In the rows, zero is written as 128.
Each path below is one point turned by a fixed rotation once a step. After each direction that follows a path, write how fast that rotation turns it, in degrees a step (0 if it stays still).
Each turn is a multiple of 5 degrees from 10 to 175, or 0.
Each row of a path follows its step; steps can be skipped.
Path 1:
step 0: [117 127 119 139 117 125 130 138 111 126 126 120 124 127 120 116 133 135
 121 121 145 138 127 122 127 117 133 120 125 125 142 116 121 131 117 135
 118 126 134 128 124 135 140 128 134 139 120 120 128 113 130  99 128 127
 126 126 145 124 127 132 122 121 132 121 128 131 141 117 135 136]
step 1: [135 132 125 133 140 119 125 146 130 113 120 131 131 129 131 124 115 122
 136 124 134 133 115 128 120 146 148 135 137 136 129 119 115 133 131 124
 126 130 115 134 125 140 123 127 124 143 108 129 130 131 134 111 136 128
 131 138 127 128 121 144 132 124 132 113 131 131 123 121 131 126]
step 8: [125 121 132 145 131 126 130 123 109 120 123 113 130 125 127 120 134 129
 135 103 127 130 122 123 138 134 141 136 132 128 136 130 116 113 123 128
 123 122 134 126 132 119 135 129 125 136 129 111 122 121 134 123 127 109
 138 135 124 117 122 131 137 128 127 126 148 118 141 123 123 130]
step 10: [134 125 134 134 134 127 132 134 127 119 129 113 110 122 143 121 120 115
 133 135 142 135 122 137 127 149 130 116 121 135 123 124 119 115 130 128
 117 111 127 125 125 117 135 139 124 130 142 137 139 131 128 128 114 137
 121 132 133 135 132 133 137 131 134 124 131 121 127 124 134 149]
step 11: [132 116 121 137 135 127 118 135 123 124 116 121 115 129 130 127 140 132
 140 148 141 131 117 139 129 111 124 126 113 134 142 111 122 119 148 125
 118 131 134 132 120 118 134 115 129 131 124 119 133 125 130 119 126 124
 127 126 133 128 136 121 120 131 128 125 122 138 142 116 128 137]
step 14: [120 132 124 138 137 119 136 141 121 120 122 132 135 128 135 133 135 129
 125 126 136 128 131 120 125 119 141 126 128 126 152 116 119 129 140 127
 138 101 123 128 139 132 133 138 120 140 127 115 121 126 129 133 115 146
 125 127 125 129 142 131 128 130 125 137 135 117 133 143 127 126]
step 16: [128 123 132 133 145 132 118 122 121 123 119 122 116 113 120 130 133 126
 135 120 140 150 136 145 145 118 127 126 128 124 144 133 117 116 120 119
 118 130 129 119 127 140 125 129 143 139 135 125 131 126 140 119 130 134
 122 133 128 124 134 126 141 131 130 126 127 120 146 123 133 129]
step 17: [127 129 124 131 133 125 118 130 112 135 124 130 127 114 153 121 124 119
 133 115 145 129 137 112 129 124 138 136 128 123 133 124 128 135 133 134
 120 122 133 141 113 130 133 132 131 140 126 132 133 140 123 104 132 123
 112 131 130 127 129 141 125 125 133 123 118 132 140 117 130 135]
step 18: [134 134 118 130 121 136 124 156 118 111 133 115 129 129 131 132 117 121
 131 131 145 123 121 130 122 134 130 114 134 125 142 117 124 129 133 123
 118 135 130 128 129 135 122 132 132 128 125 132 137 111 118 115 131 129
 129 145 141 130 132 142 142 124 133 119 127 124 125 131 126 140]
[132 127 128 131 129 127 129 127 128 128 129 130 129 131 129 129 127 130
 132 130 127 129 131 126 127 129 128 129 128 134 127 126 130 128 131 128
 131 131 127 128 123 131 128 126 128 129 129 128 127 131 126 126 131 126
 126 129 128 128 128 128 124 128 126 130 127 132 130 126 126 127]
175
[128 126 127 126 126 129 128 131 127 128 128 131 129 129 124 131 128 126
 130 131 131 127 129 133 127 124 128 129 129 128 130 127 129 129 128 125
 130 129 128 126 128 127 129 124 133 128 130 128 129 125 127 126 129 129
 127 126 129 125 128 125 130 129 128 129 130 128 130 133 127 128]
155
[129 127 130 127 127 127 129 131 129 129 131 133 130 132 130 125 131 125
 126 130 129 127 131 129 128 129 127 127 130 125 128 125 128 127 125 127
 124 123 126 128 128 130 129 131 125 130 128 129 128 128 125 125 128 126
 130 128 128 128 128 129 132 128 126 127 129 131 128 127 126 126]
85
[129 130 128 127 127 128 129 127 128 129 127 126 130 132 126 127 129 131
 126 126 125 130 126 132 128 126 127 130 129 128 128 128 125 126 128 129
 124 131 127 127 130 130 127 127 129 133 127 124 124 129 128 127 129 127
 129 127 129 130 125 127 127 130 130 126 130 131 129 127 129 130]
95
[128 131 127 128 124 130 133 128 127 127 124 131 127 128 124 128 127 132
 127 129 131 125 124 125 128 129 127 127 132 127 129 125 130 126 129 127
 130 131 130 132 129 128 128 129 127 130 126 127 130 127 128 127 128 128
 127 126 128 127 125 131 129 127 130 126 128 127 127 126 126 125]
60
[127 130 126 129 125 128 127 126 127 127 129 129 129 131 132 127 125 126
 127 128 128 130 126 126 129 124 131 130 132 129 125 125 128 128 128 127
 128 130 130 124 129 126 128 125 124 126 124 128 128 130 128 127 131 131
 127 126 126 129 131 130 132 127 129 129 126 129 127 130 130 127]
130
